In the data rows, the value 128 means zero.
Some points:
153 139 130 90 97 152 125 156 114 192 134 148 216 115 99 182 133 144 121 123 69 133 184 89 112 179 91 99 124 104 103 107 126 108 144 73 96 156 190 96 124 149 109 156 138 119 82 129
113 85 140 171 175 132 121 103 102 145 108 163 181 89 149 80 142 85 122 205 115 136 118 154 109 73 109 114 113 193 85 161 119 134 102 126 167 101 176 147 151 161 134 152 124 124 179 115
148 104 117 156 150 126 124 127 151 124 181 132 100 126 119 233 132 124 132 200 149 111 106 142 142 95 51 101 124 160 153 80 161 127 135 130 161 127 97 136 106 90 110 113 126 98 94 75
83 94 94 136 144 205 128 186 110 148 100 135 97 138 67 106 130 98 130 185 188 99 113 146 173 139 165 115 119 80 156 163 167 121 123 93 104 168 143 104 138 142 141 140 142 138 111 108
113 137 151 119 178 150 138 104 134 179 171 197 127 108 109 115 47 140 112 91 141 134 96 183 86 156 142 123 95 94 135 110 115 127 103 130 137 127 112 34 152 82 66 134 120 91 138 114
123 86 160 103 169 89 77 100 101 128 126 90 103 155 81 95 99 78 231 99 61 137 142 115 207 135 101 93 96 111 104 96 127 76 129 131 115 158 102 137 116 72 138 121 156 119 185 119
94 128 126 177 140 120 149 147 91 115 166 91 127 150 86 116 142 125 118 122 178 174 163 108 130 168 107 116 114 147 200 131 93 125 144 129 156 174 152 145 174 117 116 189 41 118 142 124
141 181 90 209 177 119 146 119 115 120 153 135 126 127 107 149 147 134 147 108 111 148 130 79 154 67 171 142 179 103 115 128 88 120 153 98 122 112 166 110 130 145 149 120 199 127 105 137
134 108 139 118 129 151 147 180 204 93 177 116 92 126 95 129 117 113 93 48 130 133 90 124 121 140 127 116 127 181 92 148 159 193 145 97 125 112 164 98 129 154 188 125 144 133 163 89
173 89 154 147 108 140 122 210 190 113 120 121 129 131 94 101 97 126 122 170 105 100 198 108 103 67 115 145 133 121 125 77 147 102 178 161 99 106 102 123 109 104 155 121 82 111 189 114
175 210 103 105 104 165 66 141 115 167 132 110 113 188 139 130 99 82 85 139 133 132 120 114 158 144 108 127 105 215 136 138 97 144 107 115 189 90 114 158 143 99 128 135 148 133 124 88
106 113 130 183 98 109 136 112 166 219 131 101 140 130 173 127 152 109 127 82 147 119 147 127 127 92 220 136 111 154 105 104 134 114 130 93 93 129 123 154 109 93 42 156 118 161 111 76
135 166 112 162 116 130 112 139 121 107 146 149 201 92 139 97 118 164 146 142 148 135 164 165 133 149 135 33 151 127 153 119 172 196 145 123 140 117 136 140 68 129 116 105 109 129 164 171
36 136 105 92 113 99 116 136 101 104 167 105 72 169 159 129 178 170 123 183 98 149 87 112 66 119 140 78 121 142 103 98 118 111 124 110 124 143 160 106 104 123 165 132 108 141 154 114
129 127 18 79 84 144 116 128 144 232 104 141 111 158 131 156 114 140 154 134 138 120 135 134 123 74 117 141 89 104 131 115 109 168 72 134 132 130 159 129 116 146 156 91 101 116 157 150
93 92 109 147 136 111 68 137 137 159 129 121 155 116 93 144 137 129 140 116 96 142 89 115 153 99 122 107 189 170 161 138 142 191 137 158 147 193 84 106 158 167 109 100 148 188 138 165
92 166 96 126 228 103 156 116 152 136 168 110 122 102 180 114 167 120 126 142 120 42 190 98 130 154 132 159 140 149 176 113 117 126 106 150 139 147 145 94 108 127 122 128 150 94 99 125
130 139 137 107 150 128 175 139 181 124 118 53 115 160 139 92 110 112 147 117 109 141 125 158 110 116 132 131 209 93 103 118 124 177 139 66 159 134 151 141 129 112 73 138 99 106 153 147
146 82 111 72 161 111 115 120 134 132 173 126 120 107 118 154 167 58 92 134 122 199 164 135 112 139 175 108 114 114 155 190 132 144 76 87 93 88 72 143 131 125 130 118 129 68 117 178
112 89 104 65 189 199 103 115 62 131 108 138 113 110 96 87 125 119 110 86 178 105 135 146 111 133 125 144 239 107 125 79 105 102 132 125 115 67 153 203 106 135 120 117 123 119 110 104
155 91 58 117 125 125 153 134 104 85 153 131 162 118 191 128 135 125 215 101 157 112 89 132 119 151 158 125 107 144 130 84 100 184 151 146 83 80 109 114 168 87 163 193 145 156 110 99
170 41 117 138 89 99 118 88 156 106 112 124 112 98 103 123 97 181 97 135 111 64 111 156 165 175 146 98 110 162 128 90 101 91 94 119 172 134 191 120 141 165 123 120 159 102 122 146
146 126 107 91 137 166 255 115 139 93 115 133 147 117 149 126 110 67 96 142 120 116 132 107 136 121 124 101 105 115 136 142 52 119 164 148 117 164 95 136 127 137 99 64 148 199 183 104
134 144 139 127 107 135 107 151 102 95 140 136 120 81 173 124 97 133 135 135 127 184 153 145 130 94 150 123 93 119 81 119 119 147 154 158 138 227 143 176 172 126 157 108 163 24 119 102
131 101 67 129 121 110 166 120 148 117 72 115 120 171 139 136 98 154 118 116 109 154 178 122 135 163 172 148 121 144 149 165 173 126 181 178 187 131 136 149 131 127 136 191 155 112 123 138
181 137 127 139 129 111 116 168 61 115 120 207 133 219 116 185 128 140 116 121 123 76 127 153 116 111 157 118 142 145 127 169 87 119 166 125 134 121 106 90 133 97 92 146 142 112 185 173
131 126 125 131 137 141 111 150 115 97 64 113 129 120 155 142 255 155 115 67 111 119 131 163 127 134 98 125 74 86 150 104 156 148 137 148 137 132 94 130 156 143 86 77 123 89 128 118
99 133 184 111 71 139 116 114 98 116 193 103 92 147 146 140 100 112 180 119 190 132 166 143 126 117 138 137 109 122 124 135 147 118 168 211 104 95 145 128 112 231 53 118 183 131 157 140
119 100 137 126 80 37 165 148 114 113 120 132 147 132 157 120 142 72 109 102 249 117 129 115 113 113 51 130 161 110 98 117 163 112 99 108 124 146 152 139 119 78 140 106 185 133 95 210
171 110 203 136 167 160 131 94 110 132 124 112 139 187 108 132 169 136 115 125 134 113 114 121 134 111 127 126 60 125 122 109 99 208 120 100 117 167 149 171 65 160 148 152 125 159 79 143
72 127 134 147 110 142 116 155 170 94 109 244 76 102 137 134 82 96 138 102 76 127 138 106 62 159 131 113 124 127 168 98 100 102 117 106 130 128 83 216 92 144 104 153 139 154 86 170
165 147 147 82 103 114 176 114 88 116 113 110 117 113 83 141 145 153 153 142 117 152 99 168 126 83 155 131 165 214 143 57 151 78 108 93 137 159 93 113 185 181 120 119 92 130 87 140
96 142 149 99 89 102 103 112 132 78 105 157 120 111 180 127 92 108 109 98 123 112 170 123 255 86 122 96 121 115 128 107 117 107 118 74 144 82 102 72 114 167 157 144 52 127 127 114
95 121 118 201 152 138 168 132 124 130 144 86 164 156 120 175 81 157 108 123 106 176 144 150 114 128 112 126 92 71 122 98 136 103 109 138 112 50 104 139 161 146 171 115 143 167 117 142
87 190 124 113 121 87 127 96 148 110 111 123 141 172 71 144 104 155 54 126 120 101 116 194 137 112 112 156 109 134 145 111 97 144 111 138 93 132 133 155 94 123 163 143 150 124 175 134
156 134 157 107 153 113 125 176 95 144 157 137 95 137 148 65 93 122 108 142 95 113 163 122 120 108 140 196 111 105 150 96 133 188 98 163 148 133 157 102 157 111 143 112 115 193 72 163
110 100 146 139 151 168 145 130 124 128 102 136 86 138 173 129 162 171 130 136 115 168 162 182 139 126 88 157 143 172 55 164 135 123 129 150 113 144 99 62 77 110 131 173 149 148 100 151
111 107 138 119 110 110 119 141 131 90 161 154 209 150 125 143 114 166 139 150 117 130 135 104 155 173 132 255 144 171 128 143 146 137 80 100 92 148 94 136 97 156 121 94 127 106 166 86
121 122 139 94 128 138 111 103 189 126 184 191 181 168 126 85 193 131 89 156 127 153 76 117 167 129 202 117 115 115 135 110 157 76 179 174 122 117 139 147 150 66 130 110 118 118 92 168
117 91 120 110 110 111 113 152 121 93 144 113 158 131 128 132 129 184 163 119 135 154 115 137 105 104 128 141 129 85 120 197 94 94 130 123 254 124 127 126 84 109 111 74 119 178 84 58
166 167 156 127 162 141 162 117 157 142 156 175 114 146 144 139 124 175 213 108 148 80 128 121 127 127 121 118 117 117 114 181 192 87 95 94 146 149 115 187 163 158 179 132 84 125 165 154
73 138 192 141 107 143 132 148 100 173 97 94 139 100 126 135 136 112 128 97 128 86 175 139 109 171 148 121 118 193 107 141 121 103 148 120 151 106 111 126 157 87 207 51 133 157 164 143
166 110 125 166 156 131 57 111 155 113 88 124 132 121 151 148 136 105 109 103 212 164 120 87 84 136 166 140 146 105 123 101 64 94 100 145 118 183 111 95 115 143 158 130 89 123 156 137
162 148 115 115 167 89 121 115 59 124 119 113 79 27 128 178 100 128 83 139 122 129 107 113 122 134 192 159 109 102 124 143 200 134 149 116 108 130 151 147 80 91 118 134 104 192 162 115
168 127 183 139 74 133 147 127 121 135 123 110 115 111 148 86 157 153 156 111 105 167 117 145 117 98 117 111 141 131 255 179 128 92 84 134 96 120 173 103 91 101 159 130 180 121 140 95
153 133 60 164 123 124 111 117 109 109 126 84 102 136 125 45 83 162 133 129 121 128 86 110 124 140 91 129 82 190 105 181 115 95 172 98 68 116 102 111 91 138 93 49 83 97 56 155
182 168 82 126 97 112 101 93 144 109 161 158 114 105 62 69 214 127 115 127 132 157 174 106 100 145 89 121 104 112 71 107 159 97 94 143 157 128 107 107 154 164 105 162 145 173 155 104
89 118 170 109 115 117 160 129 87 112 78 110 136 129 92 125 110 173 121 111 113 101 95 0 114 73 124 95 118 150 107 157 143 156 78 162 132 73 112 110 138 117 93 136 119 61 107 110
112 144 125 150 49 230 165 28 103 137 147 126 127 107 113 144 125 94 131 126 94 119 104 105 127 140 104 179 161 109 124 112 138 158 145 146 165 135 124 116 80 86 167 135 97 104 154 172
126 173 121 119 144 109 147 223 137 174 123 106 177 75 121 127 148 79 135 102 114 124 27 155 146 136 124 152 116 114 115 130 121 77 123 186 147 119 118 138 71 168 129 201 115 102 111 156
131 134 125 86 132 121 91 86 171 108 133 99 143 107 109 162 109 169 137 107 119 92 166 141 110 91 100 93 152 150 117 230 103 107 156 207 62 135 136 141 149 107 135 148 87 152 71 124
144 127 141 163 88 116 98 114 130 118 161 55 135 122 149 123 147 102 109 184 98 38 113 147 90 145 169 126 145 60 120 157 109 141 121 110 134 116 69 121 162 152 130 162 143 112 100 134
117 135 115 146 103 153 132 139 115 135 132 145 118 111 156 86 115 169 72 121 133 124 112 128 157 124 87 132 177 82 122 141 143 126 95 108 78 166 91 185 183 96 108 166 164 145 149 98
162 136 152 174 120 81 164 143 124 175 126 165 86 158 135 149 146 116 126 145 104 153 117 136 164 221 141 95 198 109 90 135 110 166 88 197 100 111 155 144 124 144 136 85 78 125 97 81
133 167 136 115 160 150 112 109 145 106 67 94 158 172 194 124 74 105 113 143 166 150 118 109 89 158 137 82 157 120 142 98 209 99 122 137 123 147 106 100 121 149 139 122 177 143 121 112
117 135 127 132 126 60 112 65 122 178 101 186 132 157 116 119 122 76 118 115 111 122 106 150 86 127 89 171 118 102 156 143 151 153 227 93 128 121 143 105 160 171 159 117 101 104 109 69
109 172 174 110 117 101 131 116 178 132 59 130 111 80 68 111 137 166 208 195 191 169 141 128 135 151 140 129 109 124 120 129 87 178 142 117 136 105 93 117 127 97 127 131 170 123 111 118
138 99 167 97 144 130 114 137 148 174 122 106 106 103 190 140 143 185 117 177 139 160 97 82 150 157 73 164 137 116 148 126 93 124 195 101 123 94 146 141 171 155 118 146 148 146 171 179
109 160 121 149 132 181 97 129 153 52 79 132 123 124 123 173 130 71 162 132 104 125 108 143 127 142 113 183 122 119 127 133 143 132 81 109 107 108 235 130 179 88 75 110 102 152 133 158
Along one direction, these points spread out more than along any other. Take the direction at right angles to it along which they spread out most. Go by this last direction. How many in every 100 of the points above lie lower along it than each point below? Round to a whole number. More than half of the points above lie lower than the first one.
153 133 60 164 123 124 111 117 109 109 126 84 102 136 125 45 83 162 133 129 121 128 86 110 124 140 91 129 82 190 105 181 115 95 172 98 68 116 102 111 91 138 93 49 83 97 56 155 58
135 166 112 162 116 130 112 139 121 107 146 149 201 92 139 97 118 164 146 142 148 135 164 165 133 149 135 33 151 127 153 119 172 196 145 123 140 117 136 140 68 129 116 105 109 129 164 171 31
129 127 18 79 84 144 116 128 144 232 104 141 111 158 131 156 114 140 154 134 138 120 135 134 123 74 117 141 89 104 131 115 109 168 72 134 132 130 159 129 116 146 156 91 101 116 157 150 98
162 148 115 115 167 89 121 115 59 124 119 113 79 27 128 178 100 128 83 139 122 129 107 113 122 134 192 159 109 102 124 143 200 134 149 116 108 130 151 147 80 91 118 134 104 192 162 115 54
117 135 115 146 103 153 132 139 115 135 132 145 118 111 156 86 115 169 72 121 133 124 112 128 157 124 87 132 177 82 122 141 143 126 95 108 78 166 91 185 183 96 108 166 164 145 149 98 20
126 173 121 119 144 109 147 223 137 174 123 106 177 75 121 127 148 79 135 102 114 124 27 155 146 136 124 152 116 114 115 130 121 77 123 186 147 119 118 138 71 168 129 201 115 102 111 156 39
93 92 109 147 136 111 68 137 137 159 129 121 155 116 93 144 137 129 140 116 96 142 89 115 153 99 122 107 189 170 161 138 142 191 137 158 147 193 84 106 158 167 109 100 148 188 138 165 59
106 113 130 183 98 109 136 112 166 219 131 101 140 130 173 127 152 109 127 82 147 119 147 127 127 92 220 136 111 154 105 104 134 114 130 93 93 129 123 154 109 93 42 156 118 161 111 76 19
109 172 174 110 117 101 131 116 178 132 59 130 111 80 68 111 137 166 208 195 191 169 141 128 135 151 140 129 109 124 120 129 87 178 142 117 136 105 93 117 127 97 127 131 170 123 111 118 5
146 82 111 72 161 111 115 120 134 132 173 126 120 107 118 154 167 58 92 134 122 199 164 135 112 139 175 108 114 114 155 190 132 144 76 87 93 88 72 143 131 125 130 118 129 68 117 178 32
166 167 156 127 162 141 162 117 157 142 156 175 114 146 144 139 124 175 213 108 148 80 128 121 127 127 121 118 117 117 114 181 192 87 95 94 146 149 115 187 163 158 179 132 84 125 165 154 64
121 122 139 94 128 138 111 103 189 126 184 191 181 168 126 85 193 131 89 156 127 153 76 117 167 129 202 117 115 115 135 110 157 76 179 174 122 117 139 147 150 66 130 110 118 118 92 168 27
166 110 125 166 156 131 57 111 155 113 88 124 132 121 151 148 136 105 109 103 212 164 120 87 84 136 166 140 146 105 123 101 64 94 100 145 118 183 111 95 115 143 158 130 89 123 156 137 17
92 166 96 126 228 103 156 116 152 136 168 110 122 102 180 114 167 120 126 142 120 42 190 98 130 154 132 159 140 149 176 113 117 126 106 150 139 147 145 94 108 127 122 128 150 94 99 125 29
182 168 82 126 97 112 101 93 144 109 161 158 114 105 62 69 214 127 115 127 132 157 174 106 100 145 89 121 104 112 71 107 159 97 94 143 157 128 107 107 154 164 105 162 145 173 155 104 36
